128 stands for zero in the data rows.
How far apart are the two rows of each pair, measured in a hidden way? 0 means very close, and 20 very far. Two or three weighted sums of its numbers give each row a place; it is the straight-line distance between the places.
[121 122 135 138 122 131 120 103 162 127 133 128 128 103 120 117 138 149
  83 143 136 145]
[147 131 108 110 127 120 115 120 131 144 146 147 117 118 118 128 126 127
 109 118  93 121] 7
[143 140 127 139 105 118  94 124 120 157 109 113 137 136 117 108 121 121
 134 143 105 128]
[125 149 135 137 126 127 178 159  98 144  95 150 105  81 153 167 125 115
 153 112 101 140] 14
[136 129 134 137 113 137 165 149 134 140 127 161 134 120 132 142 124 116
 130 139 137 114]
[118 126 117 160 136 145 112 126 173 122 128 131 110 124 132 125 126 130
 133 135 179  97] 1
[118 116 134 126 118 107 136 147 118 125 119 125 137 114 138 115 133 121
 151 103 123 121]
[131 142 130 114 127 120 121 109 116 124 124  91 136 140 123 109  83 133
  97 126 134 155] 4
[ 99 105 133 145 128 141 126 120 168 143 109 141 127 157 157 128 155 130
 136 143 161  85]
[110 105 121 159 125 134 133 130 155 100 100 134 127 145 156 125 166 122
 133 129 167  98] 6
[157 133 126 114 146 112 116  91 107 126 121  87 145 149 142 102 102 160
  97 147 119 147]
[146 138 115 121 134 103 142 160 131 121 139 160 110 124 114 151 147  96
 169 103 110  91] 7
[147 136 134 122 130 121 109 120 123 119 123 103 121 137 118 146 127 135
 124 115 122 149]
[127  98  94 158 126 115 121 124 144 108 131 138 126 108 106 121 162 137
  99 145 161 129] 11
[104 124 136 110 126 149 153 139 160 101 131 169 106 123 118 165 179 106
 166 136 114  84]
[140 142 129 138 106 108 143 147 141 118 132 152 121 112 130 149 128 120
 149 129 123 102] 10
[171 158 169 120 127 112 120  98 108 145 122  85 146 154 135 110  76 134
 100 138 108 157]
[128 117 129 111 126 126 108 131 108 142 129 148 133 159 142 129 144 119
 159 137 117 110] 9
[167 131 136 131 146  90  89 131 133 126 132 108 147 166 120  89 116 126
 122 125 129 133]
[147 116 140 127 127 101 104 120 148 113 125 116 137 132 108 123 132 130
 119 121 130 131] 9
[137 132 123 128 123 111 146 139 130 143 134 137 136 121 133 136 139 110
 143 143 122 131]
[133 133 142 105 134 135 116 127 131 127 132 136 123 156  97 144 120 126
 155 135 118 112] 4
[130 165 109  63 132 108 184 194 122 146 167 193  93 106  81 184 167  92
 186 124  67  73]
[128 109 142 113 113 142 149 121 122 117 130 154 133 136 136 136 131 119
 130 144 133 144] 9
[106 120 128 103 133 126 137 154 126 149 127 182 103  91 143 183 172 107
 177  98  85 111]
[149 154 162 118 129  98 124 109 114 152 131  81 161 109 119  72  91 134
 118 114 118 186] 10
[131 118 112 130 129 117 152 119 152 135 130 142 125  97 122 136 135 138
 125 150 110 126]
[132 135 134 104 102 119 124 110 139 114 135 124 135 160 104 128 138 141
 114 133 131 139] 6
[164 153  93 132 114 117 156 153  77 155 130 118 127 103 148 121 107 127
 123 117 105 152]
[112 100 127 137 126 113 158 146 127 115 128 161 148  97 151 116 147 118
 161 118 121 123] 12
[148 138 137 111 120  99 110 120  87 129 123 119 153 121 127 135 103 137
 137 123 112 146]
[137 148 142  81 128 115 125 146 140 136 131 138 129 139  93 159 123 127
 164 121 102 119] 4
[125 139 128 139 117 126 114 116 115 131 136 138 125 119 138 109 117 132
 115 120 111 115]
[107 143 129 100 137 113 185 160 111 133 123 202 106  87 163 205 170 102
 182 127 123 120] 5
[ 91 133 131  76 116 121 144 136 153 116 149 166 126 138 117 158 157 105
 142 136 115  99]
[170 170 132 100 112 120 185 140  76 162 163 155 120  63 126 132 115 122
 133 118  88 170] 5
[115  97 124 187 115 114 128  92 162 112  75  87 150 132 177  98 110 140
  95 152 171 149]
[137 136 125 110 120 114 157 130 107 149 129 101 157 127 159 123 111 130
 136  88 110 165] 4
[128 115 137 147 118 147 110 133 145 133 123 134 118 136 118 149 149 118
 147 141 133 111]
[156 171 153  78 129 134 114 112 103 152 160 126 149 139  87 119 100 142
 136 102  95 142] 8
[136 138 121 126 130 128 134 122 128 129 118 146 113 125 112 152 125 127
 142 140 123 137]
[117  97 129 145 137 113  79  83 128 111 106  79 143 148 134  93 112 155
 105 141 141 147] 2
[169 142 125  95 134  87  86  75  88 107 101  82 147 146 173 107  90 150
 120 113 104 138]
[146 159 135 103 130 141 142 147 111 179 151 130 141  83 108 106 109 138
 101 156 135 180] 12
[119 130 117 110 119 137 142 122  86 140 137 140 124 106 132 130 123 143
 128 135 135 134]
[139 136 112 114 113  84 118 136 113 109 120 141 129 121 134 136 134 107
 163 110  93 117] 7
[142 138 146 125 131 132 115 122 144 135 142 129 131 126 113 100 149 141
 106  95 123 126]
[ 73  84 100 129 136  81 100 122 121 119 114 156 150 138 186 103 163  93
 186 128  98  98] 12
[134 120  98 162 121 125 111 135 145 122 110 136 101  89 113 142 151 136
 123 116 106 119]
[105 103 128 129 100 147 136 109 139  98 127 139 131 122 141 121 151 137
  99 129 145 136] 1
[120  79 120 179 145 126  91  67 159 107  88  83 143 137 169  59 105 155
  93 180 182 150]
[122 133 106 142 122 112 128 109 115 131 132 105 148 121 136 120  95 119
 133 102 130 158] 12
[166 169 145 103 135 134 121 124 125 135 144 129 149 146  99 103  65 133
 117 131 115 131]
[144 135 135 126 126 138 121 106 109 124 143 112 153 126 133  89 117 154
  98 107  93 169] 10
[123 103 131 131 145 140  89 100 125  81 103  77 139 140 144  61 104 147
 105 107 149 116]
[193 178 182  98 119 114 148 107  83 143 132  99 153 113 113 102  80 174
 103 135 106 201] 5
[126 150 125 115 100 138 166 176 119 144 143 159  97  98 108 142 160 103
 150 110 118 100]
[133 149 164  88 120 112 118 150 112 147 149 160 103 128 112 162 112 119
 148 118  95 124] 5
[183 197 150  79 133 113 136 139  78 143 169 120 130 123 102 115  80 133
 112  76  96 174]
[156 189 147  75 106 115 180 200  95 132 183 195  77  93  76 211 151  67
 204  81  83  74] 10
[106 112 139 135 132 146 131 131 127  70 113 119 131 149 185 145 141  83
 157 109 161 104]
[157 142 127 133 115 139 149 127  98 139 129 132 115  95 136 148 105 137
  94 132 133 156] 14
[101 110 135 126 132 130 138 127 113  74 115 118 132 152 149 128 134 121
 145 126 137 114]
[120 130 110 120 105 110 179 123  89 155 121 149 150  83 170 126 156 121
 120 138 115 167] 15
[154 146 150 115 135 133 155 134 113 150 127 108 128 126 131 134 117 138
 137 170 123 134]
[103 122 132 125 113 110 167 141 129 121 140 148 116 109 135 144 151  98
 167 124 111 103] 9
[127 116 127 153 123 142 150 122 144 153 129  95 156 105 108 114 139 139
 111 142 154 153]
[108 122 114 141 112 155 127 144 129 131 138 134 114 102 135 149 140 124
 128 110 139 122] 2
[128 148 127 121 130 119 110 124 126 102 153 158 117 156 104 135 117 121
 146 105 130 102]
[125 135 126 115 121 125 139 128 117 138 147 133 140 108  92 122 118 130
 134 112 104 142] 4
[128 107 137 175 145 102 126 128 139 111  94 100 122 150 162 125 119 121
 123 129 161  95]
[106 125 116 114 128 136 115 110 114 117 147 136 130 133 143 118 119 127
 120 108 137 145] 11
[142 116 152 150 149 130  99 114 137 131 115 104 136 126 142 118 114 125
 105 150 132 131]
[116 115 133 129 132 107 122 158 149 143 124 174 121 122 128 150 145 124
 159 121 128 110] 13
[103 106 145 125 140 145 122  88 140 123 127  96 147 157 148 101 117 138
  99 174 150 163]
[156 150 152 129 128 113 118 135 137 115 138 110 147 147 111 122 102 141
 116 139 111 151] 6
[110 116 102 132 119 120 123 151 119 129 142 159 116 115 143 163 190  93
 165 125 127  98]
[128 127 140 120 120 143 129 113 143 143 130 149 131 107 133 127 125 139
 118 120 133 137] 5
[118 114 102 121 112 167 119 123 142 120 153 106 126 138 131 134 141 136
 114 138 135 130]
[162 153 148  97 122 129 141 142 101 136 123 117 141 151  94 112 107 138
 141 131  96 132] 4
[129 121 114 108 145 107 112 106 121  95 113 117 133 128 177 117 110 134
 118 100 132 129]
[108  95 125 152 116 134 128 122 155 108 111 126 124 126 147 143 153 146
 153 153 143 106] 9
[112  80 119 141 129 127  74 131 176  96 130 156 109 134 138 147 157 121
 126 142 139  82]
[131 137 151 118 121 135 161 124 120 153 149 127 142 134 131  93 146 136
 122 138 120 171] 3
[115 147 128 118 118 121 153 156 108 157 144 157 113  93 157 153 130 100
 147 107 110 137]
[125 112 145 146 162 155 127 139 143 116 125 109 143 171 130 110 151 132
 140 134 158 113] 9
[143 149 127  88 113 113 132 116 111 146 152 145 131 128 110 128 124 143
 127 119 100 145]
[158 154 145 127 138 136 101 134 139 124 160 137 134 170  76 126 137 121
 145 118 100  95] 9
[ 82  99 116 130 151 125 111 119 154 118 124 152 122 164 122 110 176 110
 161 165 130  76]
[108  98 103 124 144 136 126 122 112 146 122 137 129 120 156 139 170 133
 145 134 128 134] 5
[128 132 127 140 142 147 121 142 112 130 104 109 140 123 179 118 102 141
 102 157 142 153]
[ 77  69 109 139 116 131 117 132 145  97 101 147 120 144 141 153 212 111
 158 112 132  79] 19
[114 130 126 145  93 172 156 153 131 129 139 142 114 104 114 134 157 109
 124 147 134 122]
[ 90  93  98 139 136 138 108 127 138 110 119 155 101  83 175 159 156 131
 123 103 127 117] 8
[ 89  90 104 141 136 124  99 113 174 130 113 134 120 132 129 130 157 140
 106 156 146 113]
[114 111 100 113 114 125 143 113 139 122 105 144 135  84 150 115 121 144
 100 134 139 168] 3
[129 122 116 136 112 173 135 123 144 130 143 116 129 127 112 105 122 143
 108 123 122 145]
[108  96 117 128 129 146 148 144 174 121 119 146 119 128 139 156 155 112
 140 127 142  89] 1
[158 140 132 140 145 127 108 116 129 143 128  99 149 155 114 101 115 152
  89 162 132 160]
[138 149 137 121 123 141 142 107 140 123 129 125 135 128 119 104 119 135
 126 121 114 123] 1
[117 119 140 159 127 107  97 129 150 104 115 106 125 157  91 121  97 135
 112 131 134 128]
[121 107 121 125 130 127 145 125 133 108 141 106 130 146 129 144 121 120
 125 118 161  97] 3
[110 137 127 107 134 124 120 114 128 128 149 131 143 114 142 105 140 127
 121 117 127 150]
[150 126 153 134 123 158 144 138 145 121 107 137 108 169  95 153 143 118
 152 159 138 100] 10
[ 97  99 116 157 120 138 118 129 161 105 123 137 120 113 150 123 142 123
 134 123 147  93]
[111 113 127 126 137 138  95  84 118 125 121  86 148 171 130  87  96 137
  70 142 165 155] 6
[175 173 149  99 126 143 153 166 116 186 129 153 127  90  79 137 104 124
 125 140 114 172]
[100  88 128 120 112 126  85 119 170 105 120 123 117 172 105 127 168 120
 147 128 143  87] 5
[106 116 149 130 137 114 152 130 149 134 108 143 123 131 112 135 128 115
 141 129 152 103]
[120 108 119 127 127 141 140 134 123 105 123 112 123 138 158 141 161 126
 139 147 136 132] 13
[164 152 123 114 143 119 123 113 101 113 128 102 117 122 118 133  77 137
 118  96 133 137]
[160 142 115 115 125  99 119 144  82 149 145 133 118 112 132 133 116 107
 133 141  99 139] 2
[143 184 132  88 112 104 176 179  80 134 162 184 105 117 130 175 140  98
 169 116  90 133]
[125 126 144 144 125 135 112 138 139 129 130 137 110 124  99 155 150 134
 139 132 117 108] 9
[142 132 109 141 127 112  95 127  88 131 138 123 123 139 125 113 120 122
 125  78 124 136]
[137 120 152 144 132 118  93 109 119  88 104 110 152 142 142  99  95 142
  70 152 153 167] 13
[120 112 116 115 134 118 106 129 122 133 127 157 127  92 151 135 130 129
 135 112  84 120]
[153 128 134 156 140 112 106 122 165 139 124 121 129 128  96 129 134 121
 121 112 136 114] 4
[134 127 152 149 137 116 109 144 156 121 139 135 110 160 101 130 112 129
 131 106 124 104]
[116 127 135 105 150 118 127 134 135 115 119 128 123 157 143 128 130 119
 159  94 129 110] 9
[135 116 125 118 148 134  93 118 147 103 130 126 124 127 121 146 116 118
 131 141 124 111]
[111 124 118 132 124 116 138 159 146 112 139 160 106 155 152 166 133 100
 180 114 144  78] 6
[169 151 133 109 123 123  80 123 145 112 159 153 131 129  89 130 112 135
 152 101  80 104]
[108 100  91 106 103 151 130 118 127 119 134 146 143 112 123 126 157 114
 124 136 112 109] 2
[ 97 128 126  96 124 103 157 121  81 136 131 173 137  94 185 114 158 103
 172  92  73 158]
[ 86  99 114 169 124 129 184 123 147 106 110 148 110  99 184 147 168 119
 128 125 163 117] 10
[152 149 134 115 130  95 151 119 120 137 137 135 130 134 126 144 127 127
 133 118 100 161]
[124 128 137 127 126 122 149 125 133 122 137 102 162 115 105 123  87 134
 109 131 136 148] 6
[ 97  98 106 138 128 145 134 133 149 120 109 142 112  96 173 162 171 115
 133 157 156 106]
[112 121 129 127 142 159 112 137 139 127 118 151 127 128 128 138 135 137
 130 139 150 122] 5
[112  89 116 151 121 135  86  66 149  92  76  89 159 173 166  79 125 158
  74 193 176 133]
[120 117 135 120 157 141 110 136 141 137 115  98 130 154 115 122 135 112
 141 116 107 107] 6
[ 84 101  93 129 130 168 151 135 123 132 102 160 126  59 153 144 152 148
 115 129 133 170]
[188 179 168  58 115 120 137 103  83 140 153 106 135 148  88 106  88 127
 148  95  55 165] 9
[147 164 156 130 129 132 139 168 117 140 140 145 113 121 144 122 114 132
 121 138 116 143]
[124 115 129 125 132  90 140 119 121 136 113 128 146 123 116 142 140 123
 154 103 108 146] 19
[191 160 148 143 111 143 132 120 131 148 126  80 143 135  87 135  75 170
  87 140 118 151]
[ 93 103 115 129 139 140 128 110 143 105 128 137 131 131 147 134 164 136
 126 141 155 118] 7
[ 90 104 111 153 119 132 132 129 149 118 123 154 115 113 116 159 163 111
 143 164 140 111]
[ 89  99 126 139 146 128 120 116 162  93 130 142 147 128 156 130 152 102
 121 162 163  86] 12
[ 93 109  93 146 129 131 131 170 116 130 118 116 131 106 179 175 161 124
 127 132 150 133]
[ 97  79 107 152 128 134 113 116 136  88  76 134 128 109 171 125 149 142
  96 120 167 130] 12
[131 114 130 122 135 143 116 112 163 116 115 109 158 208 118 121 113 133
 128 135 145 100]
[107 120 134 111 124 131 124 133 131 125 127 140 124 146 110 125 131 135
 151 145 105 107] 15
[120 141 150 115 129 131 161 154 116 118 132 166 140 139 152 158 133 124
 172 133 116 136]
[131 109 111 177 127 114 103 116 172 137 126  94 122 129 114  86  98 134
  78 159 150 142] 10
[121 123 131 163 147 131 110 106 145 142 106  88 131 151 113 128 108 158
  99 150 146 136]
[153 128 168 131 144 130 114 112 130 119 119 107 149 145 130 107 115 126
 116 116 122 128] 5
[108 114 133 128 131 133 108 107 156  95 119 127 123 121 102 143 148 142
 121 118 119 125]
[159 163 123  89 132 106 152 164  57 153 142 142 121  88 131 164 130 113
 147 118 114 158] 9
[156 162 114 120 118 151 159 171  94 177 140 161  90  81 124 179 112 130
 129 135 123 135]
[106 123 117 130 112 135 114 136 131 138 125 144 119 141 131 144 157 121
 125 108 137 128] 7
[131 123 109 129 117 140 136 150 122 135 128 137 123 133 120 145 132 135
 130 132 142 126]
[115 154 116 120 129 124 183 162 117 134 142 203  95 109 109 166 161  74
 204  97 123  83] 5
[143 143 138  93 133 128 122 103 110 133 127 129 140 136 114 102 105 156
 103 146 121 150]
[153 188 110  93 122 116 190 215  85 167 163 206  81  58 110 204 142  70
 203  84  64 115] 1
[117 139 134  96 122 119 104  98 135 131 113 125 141 142 132  87 132 128
 142 126 120 112]
[114 123 131 123 125 126 141 137 106 120 136 132 122 115 112 128 149 138
 116 102 101 131] 19
[118 113 115 159 127 127 120 138 151 129 120 128 124 124 132 126 116 157
 119 125 148 117]
[118 115 111 150 121 135 129 129 154 123 119 104 132 109 116 130 166 137
 120 130 133 118] 6
[118 117 115 131 132 124 119 139 130 120 128 149 119 122 110 142 156 105
 158 149 146 100]
[144 140 115 111 119  83 151 145 105 133 139 115 132 112 120 121 113 119
 120 124 111 137] 5
[ 92  90 114 169 135 148 129 115 131 114 128 129 136 118 166  91 107 121
 116 168 156 110]
[134 137 129 157 109 145 137 108 168 131 148 125 125 126  60 109 126 149
  94 140 152 130] 10
[150 135 143 126 112 127 115 121 144 137 135 119 118 139 116 117 117 129
 124 138 110 120]
[118 120 123 148 130 172 121 124 181 113 143 103 122 171  75 133 137 123
 110 144 170  72] 4
[110 136 136 138 131 126 145 136 114 143 121 174 112 139 129 175 143 103
 182 117 128  98]
[132 139 112 122 152 155 153 153  91 120 146 146 107 149 131 132 131 106
 144 126 141 114] 13
[117 103 114 167 133 105 101 131 134 119  97 125 117 157 179 143 139 114
 159 128 144 113]
[ 98 104 116 123 140 153 141 140 143 137 115 131 118 100 144 139 147 131
 127 139 150 137] 11
[161 162 139 114 136  95 133 147 104 165 139  96 141 134  95  96  75 146
 132 148 133 131]
[ 99 104 103 130 130 137 149 141 145 132 143 153 121 101 136 146 161 118
 139 155 145 102] 10
[129 123 115 103 118 123  99 106 127 138 160 110 136 166  87 115 115 131
 120 117 109 130]
[118 123 115 140 145 128 133 110 100 143 128 128 132 116 134 113 111 151
 107 127 153 163] 4
[136 154 126  97 107 129  83 118 125 140 154 134 115 110 120 130 122 160
 100 116 114 162]
[127 130 134 118 135 115 156 138 122 133 150 145 124 141 147 119 119 107
 153 112 100 100] 6
[138 130 123 174 126 135 161 140 123 157  95 119 128  72 162 109 122 144
 102 152 153 163]
[142 148 173 119 128 114 122 104 124 131 117 126 141 116 113 124 130 128
 138 127 109 147] 2
[147 156 116 126 128 121 154 150 106 164 129 113 123  86 134 137 109 131
 110 127 114 152]
[ 85  98 118 118 124 152 133 123 156 116 126 154 118 150 137 145 166 127
 143 125 118 114] 10
[132 132 160 135 154 176 116 146 155 145 152 112 113 167 105 124 136 122
 130 126 127 120]
[113 132 151 104 110 103 151 142 113 126 144 128 129 121 129 152 142 122
 142 130 117 132] 2
[120 119 133 141 129 142 149 113 145 124 151 127 146 112 111 117 140 139
 110 151 160 122]
[114 117 117 135 134 132 144 147 141 130 128 151 108 102 144 169 187 104
 142 115 137  90] 2
[129 133 122 134 133 151 142 120 132 133 125 141 113 110  91 133 144 120
 118 136 132 131]
[ 99 126 131 120 138 144 100 128 126 132 143 117 140 150 124 106 157 132
 130 136 122 113] 12
[123 117  94 143 139 148 134 147 110 133 106 115 111  96 167 176 145 146
 125 131 140 139]
[144 107 147 135 141 151  82  99 131 134  98  74 143 176 112  87 125 152
  87 148 142 129] 1
[105 109 107 125 135 124 131 102 118 144 116 129 131  90 159 119 129 135
 101 130 128 158]
[136 148 120 116 126  90 151 146 103 122 127 146 117 114 178 151 121 111
 143 118 117 136] 11
[125 140 105 135 126 119 146 139  89 118 148 145 120  63 139 153 143 131
 122 126 124 149]
[185 132 169 162 151 136  88  64 153 119 104  45 133 164 109 111  54 170
  36 177 173 141] 6
[ 94  85 139 163 134 135 119 111 165 107 115 124 120 146 156 136 142 144
 131 170 176  99]
[134 151 146 133 133 136 129 116 133 122 116 128 144 124 101 118 105 114
 117 125 102 134] 11
[122 123 131 150 122 123 153 128 140 144 101 142 114 121 134 156 143 136
 121 125 128 146]
[129 109 140 136 134 148 120 132 137 128 110 117 138 164 134 144 123 122
 146 125 133 113] 11
[ 98 101 127 161 117 147 148 143 144  92 120 118 142 164 126 123 153 125
 127 129 161  97]
[128 115 127 117 135 124 146 123 125 139 124 119 143 131 128 104 129 110
 152 149 136 131] 8
[176 147 118 132 125 125  84 105  96 121 134  99 121 124 110  90  57 144
  89  96 123 157]
[167 156 152 108 110 134 124 135 103 140 160 147 124 128 101 123 114 125
 140 101  86 123] 4
[ 89  87  88 156 128 154 167 182 164  98 127 155  71 121 142 192 183  96
 168 139 162  75]
[145 133 156 130 139 117 122 102 115 122  92  84 135 153 122  94 114 144
 111 146 149 137] 11
[146 156 145 132 125 137 152 118 112 118 126 113 134 110 137 117 120 129
 120 110 136 150]
[131 126 139 128 148 133 129 117 136 109 115  98 130 109 116 102  74 143
 104 166 143 130] 8
[122 115 131 117 130 122 123 108 110 129 117  92 133 166 133  96 101 154
 105 158 130 153]
[156 151 170 100  96  88 118 114 103 111 154 119 133 159 117 107 105 143
 116  88 109 146] 4
[109 112 125 166 127 134 135 141 146 115 130 139 126 151 155 131 129 103
 148 146 149  80]
[133 155 113  87 118 125 168 183  73 134 164 158 123 116 144 152 138 105
 161 127 104 115] 6
[165 154 146  86 114 134 105 108 122 130 115 103 135 170 106  67  99 157
 100 129 126 163]
[ 88  82  83 133 151 101  87 117 145  91 105 112 149 140 178 126 172 110
 136 131 141 104] 6
[116 117 121 123 130 144 124 134 112 139 109 116 129 123 161 135 155 120
 150 136 133 136]
[137 162 115 125 139 150 163 176 104 151 141 133  98 100 121 176 135 109
 151 130 131 111] 7
[135 121 141 126 116 130 116 127 136  99 115 143 127 143 125 149 135 131
 148 133 145  98]
[176 158 136 104 131 111 113 102 112 133 127 101 150  89 112 104 103 150
 102 127  91 164] 4
[155 145 144  87 114 118 118 133 122 112 171 144 128 148 111 132 136 105
 170  98  92 110]
[159 150 156 138 127 133 117 139 155 135 137 116 132 147 113 121  84 158
 105 100 142 121] 2
[153 146 145  90 105 103 131 139 117 137 121 143 125 105 120 153 131 129
 158 119 114 136]
[135 110 156 143 160 143  68 110 144 119 106  90 138 199 108  92 123 120
 117 155 138  94] 10
[ 98 112 108 134 121 128 164 165 115 129 106 161 111 108 159 139 143 108
 149 114 144 137]
[144 127 122 110 132 142 102 104 131 140 120  73 146 176  90  80 115 165
 104 130 133 124] 8
[126 138 119 122 144 124 175 143 135 131 146 137 124 108 112 160 127  91
 173 120 133 110]
[153 151 163 115 139 126 141 124 124 130 131 123 123 149 115 120 108 145
 134 115 103 126] 8
[ 98 121 118 111 130 159 145 120 160 108 122 132 126 133 121 127 134 126
 141 114 121 128]
[117  98 132 150 135 122 102 117 126 130  96 101 151  95 164 105 136 152
  85 143 146 163] 1
[131 115 111 145 112 141  97 125 137 117  98 114 137 129 162  93 131 136
 108 152 145 136]
[161 156 132  91 110 108 182 179  59 154 138 120 136  75 128 152 125 123
 144 120  87 179] 11
[126 142 123 103 132 148 138 140 119 129 145 151 125 140  93 157 135 111
 147 113 103 107]
[128 115 108 127 131 126 114 133 125 109 146 137 128 100 143 157 132 118
 136 116 117 131] 2
[167 154 125 159 124 122 115 141 111 118 160 158 127 114 113 136 125 122
  98 119 123 121]
[110 122 106 103 131 125 142 125 154 138 154 133 140 113 129 122 157 127
 140 134 144 153] 7
[162 141 141 108 148 135 132 119 127 111 138 140 109 163  85 129 108 116
 141 128 117 109]
[ 80  91  98 123 133 118  96 108 134 101 112 120 149 148 141 104 170 110
 148 108 126 122] 13
[105  96 110 132 130 124 128 137 138  89 120 128 103 125 152 134 140 107
 148 140 151  87]
[127 126  96 140 112 149 118 122 182 117 164 139 145 138  96  96 122 135
 105 132 146 116] 17
[112 125 121 139 128 113 126 119 155 122 121 136 139 154 139 117 140 106
 141 123 124 126]
[113 137 112 115 130 129 168 147 105 121 121 187 116 100 136 170 144  98
 158 119 113 127] 8
[148 152 146 114 169 127 143 124  76 129 135 130 120  95 142 158 116 133
 135 126 121 143]
[138 112 100 145 139 135 126 125 145 111 130 107 149 112 124 103 114 160
  99 130 153 139] 9
[108  98  85 125 116 121 110 104 109  98 122 127 154 130 149  86 146 136
 104 111 140 161]
[124 143 131  93 135 138 183 137 131 166 159 171 136 109 111 148 143 134
 141 120 104 135] 7
[150 128 134 135 145 122  57 110 139 111 112  86 155 157 128 100 114 148
  94 108 127 143]
[123 141 136 108 111 124 112 120 124 124 131 129 145 147 123 110 126 127
 128 109  87 126] 3
[136 128 127 144 141 128 101 131 111 117 103 134 101 124 129 126 107 131
 126 121 148 125]
[158 152 116 119 140 110 121 123  96 133 119 114 129 111 124 115 113 133
 126 117 120 177] 6
[117 115 112 125 128 138 140 116 124 129 119 119 136 141 111 110 114 116
 121 137 141 131]
[114 141 151  74 141 135 115 123 105 160 138 143 124 108 162 129 129 127
 141 116 116 132] 4
[145 129 125 142 132 149 119 127 126 150 141 121 141 152 133 109 103 143
 114 144 121 135]
[175 145 149 134 133 145 123 118 117 148 162 106 142 166  81 105 103 162
 112 148 116 149] 8
[131 125 131 117 109 134 132 134 144 119 150 124 140 136 131 141 120 117
 129 123 124 128]
[ 84  84  83 165 118 150 132 135 175 108 116 153 112 140 137 128 167 106
 159 129 145  83] 7
[159 150 125 107 122 126 137 125  91 122 131  98 135 145 148  99 100 117
 129 111 122 165]
[100 105 127 128 137 133 143 140 139 108 123 131 132 142 147 131 155 115
 148 140 137 120] 9
[144 126 161 105 146 113 126 133 106 138 118 120 141 128 141 108 102 136
 139 149 119 121]
[108 105 146 152 159 158  93 109 175 104  77  96 152 171 129 100 135 144
 126 161 157 102] 8
[132 126 136 130 130 134 155 115 145 137 105 110 142 132 168 131 106 150
  94 184 160 147]
[110 130 121 132 132 131 146 130  91 131 111 129 100 125 173 133 125 133
 135 142 130 147] 7
[134 131 120 113 104 126 180 168 127 130 147 134 118  98 137 173 142  98
 132 115 132 135]
[128 143 145 104 126 131 123 163 103 124 150 133 120 141 133 135 159 107
 145 124 109 116] 8
[109 130 137 156 153 133 175 148 143 141 113 153 116 118 142 149 112 117
 160 116 145 146]
[168 177 154  47 147  86 104 133  94 134 176 138 133 161  73 123 125 107
 176  87  66 100] 9
[147 133 150 124 120 139 117 121 129 153 134 123 136 151 109 103 118 138
 125 139 122 133]
[139 149 129 111 127 115 177 152 112 128 153 143 118  84 117 146 144 125
 149 133  90 130] 14
[ 93  92 113 146 138 133 121 149 153 125 104 152 113 119 170 157 157 128
 163 132 146 112]
[197 202 151  80 114 136 134 133  70 163 154 101 153 120  87  67  73 157
  94  86  85 195] 11
[123  83 115 147 109 124 116 115 152  93 108 139 132 140 132 121 136 123
 120 145 149 104]
[151 136 149 144 128 138 123 127 127 141 133  89 136 162 121  97  85 146
  90 138 169 145] 8
[135 152 126 131 132 126 124 135 127 122 141 128 118 114 144 113 107 127
 122 127 147 130]
[101 122 101 134 110 122 121 139 117 116 113 133 134 103 150 114 146 127
 137 107  99 133] 2
[ 72  84  79 167 137 149 117 146 147 109 109 148 121 125 171 136 142 134
 112 143 142 131]
[166 158 155 110 103 124 136 140 108 161 146 109 142 121 116 133 105 126
 121 111  99 153] 4
[148 145 145 125 114 154 136 125 131 130 122 111 143  96 115  99 125 127
 111 150 102 152]
[122 117 134 152 139 127 133 124 143 134 120 119 120 134 126 104 147 120
 134 173 151 126] 9
[108  94 122 162 101 120 129 132 169  96 104 130 118 131 137 126 176 121
 139 145 148 100]
[162 167 150  93 119 131 110 112  98 144 148 124 122 121 120 112 104 144
 125 147  87 137] 8
[ 80  72 104 150 127 119 103 102 162  84 117 115 134 133 159 127 164 120
 118 129 168 101]
[136 148 158 117 140 138 134 118 116 133 108  86 141 131 152  88  91 156
  98 143 126 153] 16
[107 126 119 126 119 130 135 130 132 119 118 121 131 113 144 109 138 127
 110  96 137 128]
[105  84 100 179 146 140  90 107 167  87 110 141 119 135 143 152 158 122
 149 153 165  78] 6
